In the data rows, 128 means zero.
Here are some points:
[135 123 202 133  92 164  96 171 226 103 126  56  33  95 163 238 144 132
  63]
[143 120 149  95 178   0 123  11  53 169 118  37  45 159  13   0  30  91
 255]
[123 136  80 151 127 151 148 143  98 137 126 196 215 135 150 101 150 144
 133]
[139 140 139 133 145 105 106 113  99 139 135 116 127 127 114  85 124 111
 156]
[136 137 219  90 141 100  70 122 219 101 113   0   0 106  76 197 123  74
 120]
[142 102  98 119 156  40 135  61  66 188 102 117 168 160 101  24 106 132
 226]
[ 92  96  78 153  85 226 143 174 121  86 141 230 225 140 204 188 116 160
  64]
[120  94 115 134 112 128 155 136 106 141 139 165 164 130 146 120  99 141
 131]
[143 133 120 111 144  59 139  89  98 168 100 107 118 117 111  49 108 117
 178]
[119  76 138 120 142  69 120  73  80 146 137 114  97 162 102  45  41 101
 178]
[100 120  49 155 122 151 140 144  44 135 133 255 255 164 173  74 119 168
 133]
[129  86 117 153 134 144 156 118 118 107 170 173 162 168 144 106 127 134
 113]
[109 133 146 123 129 151 136 108 149  89 153 109  74 144 116 138  93 150
  95]
[134 123 121 153 120 203 182 156 152  79 168 161 151 139 148 180 143 168
  68]
[138 131 181  94 188  22 107  11 113 129 125   0   0 169   0   2  15 101
 215]
[164 120 145 112  82 126 177  91 115  77 110 121  93 148 143 109 108 124
 141]
[144 128 206 102 118 132 110 140 212 114 128  19   0 102 114 227 129 103
 103]
[117  98  43 163 150 132 149 120  82 154 114 223 253 167 167  79 152 176
 130]
[ 98 127  84 156 138 205 122 183 107 115 152 241 255 163 179 169 170 164
  74]
[119 136 158 107 141 156  90 163 169 125 118 114  89 100 120 211 150 103
 105]
[117 141  91 138 116 215 137 201 131 113 136 216 220 110 173 218 177 149
  73]
[161 159 173  97 145  28 107  73 152 167  90   2  24  90  54  69 133  75
 200]
[128 148  69 131 140  77 138  81  44 127 105 168 166 171 106  14  97 148
 172]
[131 126 145 119 108 103 123 130 162 121 108  60  39 108 113 158 103  98
 137]
[153 149 157  73 136  69 100  82 166 124  81  29   3 111  88 136 122  96
 144]
[140  97  68 179 118  96 185  75  41 145 150 215 235 180 127   0  84 163
 181]
[128 141 206 117 131 104  84 141 191 103 113   0   0  98  89 199  80  99
  97]
[148 147 142  92 181  63  72 111 124 151  88 105  87 140  68 107 150  61
 180]
[138 110 145 109 125 119 136 123 129 132 120 106 112 134 122 141 113 134
 141]
[115 136 112 121 133 111 101 130 138 142 104  87 103 110 127 155 137 124
 148]
[134 133 152 125  69 199 131 172 171  77 143 122 106  94 188 249 158 138
  71]
[131 141 197  91 146  95  94 122 201 149 117  26   5  97 100 155 126  98
 125]
[130 140  83 121 124 102 147  98  67 142 127 183 193 143 125  48 133 129
 175]
[115 124 141 148 131 176  80 206 180 120 122 163 162 106 184 215 187 121
  56]
16 more points follow, each with its number after it:
[134 145 111 144  96 157 133 155 140 104 131 153 138 111 162 185 159 147
  79] 0
[120 146 153 116  80 219 116 219 233  80 118 108  85  70 195 255 199 146
   6] 1
[ 99  96  62 151  92 202 171 158 108 109 150 218 234 152 185 147 120 182
  82] 2
[132 130 111 137 134  77 123 100  90 137 119 122 120 131 101  66  93 129
 161] 3
[145 168 132 134 121 174 133 163 126  97 133 169 158 117 152 177 170 144
  95] 4
[120 117 143 125 130 105  98 124 147 141 104  72  86 133 123 127 116 120
 138] 5
[125 164 175 119 138 179 100 177 199 102 145  78  64  91 131 237 158 128
  70] 6
[122  86  93 155 136 108 155  98  79 151 141 175 196 169 110  42  78 153
 175] 7
[103 105  13 157 125 169 171 136  21 157 151 255 255 157 164  99 137 186
 151] 8
[149 135 174  96 172   0  57  55 112 155  68  26   0 152  51  44  73  37
 220] 9
[140 139 188 110 129  80  92 136 163 157  99  26  29  86 100 157  97 101
 150] 10
[163 141 186  93 163  50 113  58  91 137 115  70  52 147  65  52  99  78
 198] 11
[138 101 155 113 112 163 126 136 162 126 162 169 166 124 172 141 180 110
  95] 12
[141 156 153 124 131 137 126 139 170 122 117  82  85 101 119 151 157 106
 125] 13
[131 102 172 138 164  76  94 113 155 151 144  53  40 128  83 102  83  96
 154] 14
[136 120  72 145 131  88 162  72   3 148  92 211 237 197 146   0 107 160
 185] 15
Which of these numbered points is nearest to each point below, ignoring the 2 directions in which the first points spread most? Its number follows each.
[150 123 141 112 127  87 117  94 144 116  87 102  81 149 140 103 129 114
 136] > 15
[125 137  85 153 147 142 148 119  46 153 147 214 248 148 136  57 122 158
 145] > 6
[124 132 143 127 158  40 111  61  93 168 108  76  60 142  74  31  70 118
 184] > 3
[121 113 150 139 153  29 119  87 127 195  97  43  63 108  63  48  88 111
 199] > 10
[103 103 104 129 102 179 122 195 143 129 147 170 193 101 173 212 167 154
  82] > 10
[134 113 167 100 157  45  79  61 110 148  89  52  44 169  67  56  69  56
 209] > 9
[131 100 157 130  92 198 133 181 208 116 167 183 165  98 215 220 221 126
  37] > 12
[139 161 137 117 106 121 127 125 131 111 128 116 101  99 128 134 138 109
 135] > 0
[135 125 248 106 105 149  81 164 241  90 159   0   0  76  99 245 117  78
  89] > 7
[141 143 141 125 138 136 115 146 154 140 109 136 138 119 141 131 174 125
 107] > 13
[126  96 147 120 141  42 129  56  68 166 132  85  88 153  67  14  39  93
 216] > 7
[129 129 125 129 146 173 127 132  88 102 143 204 195 184 133 134 146 143
 115] > 11
[112 126  63 156  95 198 178 162  93 104 142 244 255 146 186 138 153 182
  92] > 0
[126 167  99 126 110 165 111 166  97 110 125 165 158 102 134 201 142 116
 120] > 4
[149  85 144 127 115 107 141 137 160 168  97 145 166 116 171 103 169 125
 128] > 12
[143 135 165 136 155 107  55 164 179 155 112 118 116 109 130 146 195  88
 122] > 9
[109 105 154 116  96 151 121 139 178 112 134  70  63 115 132 178  91 131
 110] > 2
[132 165 127 134 106 233 152 208 141  95 162 193 208  85 166 242 222 132
  72] > 4
[127 116  95 135  95 166 153 139  82 105 135 196 210 151 189 145 138 163
 120] > 15
[118 121  84 134 150 111 160  70  77 118 138 162 165 182  99  40  65 162
 145] > 2
[126 156 114 158 124 229 135 205 176  90 151 149 171  97 158 255 185 160
  52] > 6
[133 113 131 119 112 156 182 129 157 122 158 112 106 110 110 165 128 133
 120] > 2
[129 141  73 173 161 173 159 153  95 126 144 189 230 150 132 126 149 161
 119] > 6
[136 141 153 125 120 137 111 142 126 111 110 144 133 126 146 136 137  99
 123] > 11
[132 156 140 119 133 114 113 142 161 150  99 112 116  90 144 161 177 112
 123] > 13
